Each row is where one point has got to under a steady rotation. How many ticks took it there?
The counts run from 0 to 136.
[ 11  17 -34  28  -4  30   1  -6 -10 -18  29  21   9   0   9 -14 -22 -11
 -61 -17   7 -18   8  -6  10  19   4 -11 -22   5  -3  28 -17 -10  -8] -> 56
[ 12 -26  -5   0   4  20  13 -19   7 -18  27 -31   0  -7   2  -8  18  -9
  -8 -45  -1 -24  24 -18  -5  -7 -23  -8  -4  13 -21  56  -6  -9  21] -> 122
[ 12  -2 -13 -12  22   3   1  -9 -14 -38  -1 -32  13  -6  16 -11 -22  -6
 -36  -2   7  -1  12 -29  23  29  -8 -15 -10   3 -18  48  -6 -10  28] -> 49
[ -1 -36 -13  31   9  39  22 -20 -26  -3  27  20  30 -14   0  -9  13   9
 -28 -17  -9  -7  16 -10  -7  -2 -40  -6  -4  13 -12  37  12 -13   2] -> 10
[  1   1  -4  10  11  14  15 -22 -12 -11  -8 -23  33  17  -1 -35  26   5
 -40 -31  -6  23 -16 -19   0  19  -4   1 -25  24 -29  31  -4  -1  -9] -> 79
[  9 -19 -11  18   8   9   0  -3   6  -6  31  -5 -10   1 -19   0  12 -16
 -27 -39   9 -11   3 -19 -17  -3 -38  -3 -30  10 -17  50  -5 -20   5] -> 111
[  7 -11 -13   9  10   5  -3 -22 -10  -2  14  19 -14  11 -26  -5  17 -36
 -47 -11   2   3 -19 -38 -18  -7  -9   2 -12  17 -29  35   1 -35 -15] -> 100
[ 17 -30 -21   7  13  15  26 -19   8 -24  24  12   8 -15   5  -1  26 -10
 -13   8   2 -25   8 -23   0  11   0  -5  16  21 -24  57   5 -31  24] -> 19
[-12  -4  13   8  21  22   1  -8 -28  -7  17   4  19  -9   8 -29  12  21
 -28 -10 -22  13 -10 -25 -21  16 -15  -9 -21  16 -19  49  19 -11   1] -> 93
[  2 -13  -4  19  -8  38  -3 -19 -25 -10  33  -5   8  -1   7 -19  11   1
 -21  -8   2  -5  26 -17 -39  -2 -25  -2  -8   8 -28  46  25 -32  13] -> 108
[ -1  11 -15  24  -4   8  -8   0 -15 -35  34  -4  20 -15  20 -13 -21 -19
 -23 -22  24 -12  18 -10   7  12 -14  13  -9   4  -8  58   3   8  31] -> 40
[  1  -4   0  -3  10  56  -2 -19   1 -14  22   4   4   0   7  10   8  12
 -18  -5 -13   3  -1 -10  -8  11 -14  -4  18  17 -12  55  12 -36  28] -> 119
[  3  -3 -20  33   1  27   1 -14 -31  -4  -5 -15  22   1  16 -20   2 -11
 -60 -26  -5   0  -6 -13  -1  19 -19  -6 -16  24 -19  21 -21  25 -13] -> 68
[-18 -18  -3  25   3  46 -10 -17   5  -6  12   3  14   8   7  -4   9 -28
 -29 -31  10 -15  -7 -22  -6  -8 -43   8 -15  18   3  31 -10   7  20] -> 125
[  7 -16  -2  -2  14  28  -9 -17  18 -20  -8  -8  -5  -1   8   1  19 -18
 -24   4  22 -14 -12 -41 -14  10 -37  -8 -16  22 -21  32 -14 -32  25] -> 116
[ -6 -21  -1   2  28  41  -7 -13  -4  -7   4 -14   9   1  -7   5   8   5
 -27 -16 -12   7   3 -16  -6   4 -24 -13   9  18 -11  68   2 -16  31] -> 120
[  0 -22  -7  15   3  29  -1  -4  -6   1  24  -6  -5   4 -27  -6   1  -6
 -36 -39  -1  15  -2 -23 -21 -10 -38   4 -14  11 -21  48   9 -26  12] -> 110
[-16 -18  -6   4   8  51  12 -38 -18 -20  18  -6  31  12  11 -15  13 -15
 -28 -18 -13 -14  12 -11  21 -16 -17  -1   5  17  -1  35   6  -5  22] -> 135
[ 17 -18 -17  17   4   8  -1  -6   1  -5  39   7 -11 -16   1  -1  16 -16
 -23 -25  16 -33   6 -27 -23   1 -30 -12 -28  12 -15  49  -5 -22   9] -> 112
[  3  14 -19   3 -14  35   4 -19 -31 -32  22 -26  31   1  22 -23 -17  -9
 -33  -8   4  -4  24  -6  12   8  -2  -8   3   8 -20  31   5  -9  17] -> 51
[  1  -4  -8  15 -10  39  12 -19   4 -20  45 -12  14  -1  10 -13  10  -4
 -15 -41   8 -29  15  -4  -5   1 -20   3  -9  11 -11  49   4 -12  12] -> 123
[ 12 -10 -19  12  -4  47  -2 -21  -1 -23   7  21  -2 -12 -21   8  14 -24
 -38  -1  19   6 -18 -23 -15  10 -35  21  18  19 -18  28  13 -24   8] -> 16
[ 15 -23 -12  27   2   3   7  -5   2 -28  14   6 -16   1  -9   3 -10 -42
 -30 -20  17 -11  11 -25   0   8 -31  27   8   9 -14  56   7   0  16] -> 28
[ -1  28 -13   3  -1  25 -12 -25 -29 -15  12  20  19   3   4 -10  40 -19
 -28   1  -7  15 -26 -26 -22  10  12  -3 -12  32 -27  33   2 -18 -14] -> 88
[ 13  -4 -21  16  -1  28  -7 -11   1   0  44  15 -10 -13   4  -3  14 -14
 -26 -20   8 -45  -1 -23 -24   6 -32  -3  -9  19 -13  35  -3 -21  -3] -> 113
[  1  -7   5  26  10   3  20 -16   1 -20 -10 -21  22  16  15 -41  27  -1
 -33 -23  -2  17  -6 -19 -10  21  -9   5 -44   6 -34  32  -4   1  -4] -> 80
[ 27  16 -20   7  25  -6   1 -19   1 -25  -5 -11   1   0   9  -3  25  -4
 -37  -3  -4  20  -8 -17  -3  36  19  -7  -9  10 -39  57  -9 -10   1] -> 75
[  9 -15  -8  -4   8  29  28 -37  -2 -35   4 -10  16   0 -21 -11  31  -7
 -19 -16   5   9   5 -21  -2   0 -25  -4   5   4 -37  41  16 -40   5] -> 7
[ 14 -14 -16  23  -9  18   6  -6  -4 -32  24  23  11 -25   4  -3  14 -17
 -18  -7  27 -27   9 -26 -33  22 -40   6 -11   9 -20  26   7 -12  11] -> 14
[ 25  21 -12  28  -3  19   3 -14   5 -39   1  -8  -4   4  12 -30   8 -18
 -51 -22  18  -1 -12 -18  -8  37 -11   7 -33  -3 -26  16 -14  -5 -12] -> 70
[ -4  -7  -6   3   7  48 -17 -18  11 -14   4   8  -7  -9  -6   3  20 -15
 -38 -15  13 -13 -26 -37 -14  13 -44   1  -6  34  -9  21 -15 -28  13] -> 115
[ 27  10 -15   9   0 -10  -4 -19 -27 -29  11   7  -5 -12   6  -8  26 -36
 -31 -19  10 -22  -5 -29 -27  25   3  -6 -10  10 -33  41  -1  -8 -19] -> 86
[ 12  13 -29  14   9  41 -13 -21 -23 -27 -10 -10  24   5  19 -10  -1  -1
 -42  16   4  22  11 -10   2  21   6 -13   0  11 -24  30  -5 -15  19] -> 62
[  7  20 -35  24  13  31  -8  -5 -17 -16  11  11  10  -5   7  -5 -20  -9
 -66  -5   2  -8 -13 -12  14  24  -9  -2 -14  18  -5  26 -21   3  -4] -> 57
[  5 -12  12   4   7   5  -1 -20 -40 -18   4 -16   3 -11  -4 -22   9  -6
 -36 -41  -6   7  -2 -33 -28   8 -38   1 -19   2 -34  34  13  -4 -14] -> 95
[-11  -6   2  22 -13  46  19 -12   4 -21  35  12  19 -10  10 -18 -11  -3
 -19 -26  13 -11  11  -9  -9  22 -31  23  -3  15  -7  38  21  -6  17] -> 25
[  7   3 -17  -1  24   5  -2  -6   3 -10  33  23  -3 -18   3 -13  29  -6
 -29   2   4 -24  -9 -36 -18  19 -10 -17 -27  20 -17  45  -1 -45  -3] -> 102
[-15 -13   1   9  18  41   4 -12 -12 -15   7   0  29  -1  24 -18 -16  -8
 -35   9  -2  -3   9 -23  16   9  -9   8   1  19   3  48  12  -9  44] -> 36
[  6 -10   2  -7  10  49   3 -21   5 -21  24   1 -12  -2  16  -6  12  -4
 -17   9  -3 -15  12 -16 -20  14  -8  -9   9  10 -16  54  13 -40  23] -> 118
[  5   6   3  29  17   3 -22 -13 -24 -19  -1   7  -6  -3  -8   1  13 -17
 -52 -33  -1  22 -19 -28 -25  28 -17   9 -12   8 -22  39   4   7 -14] -> 84
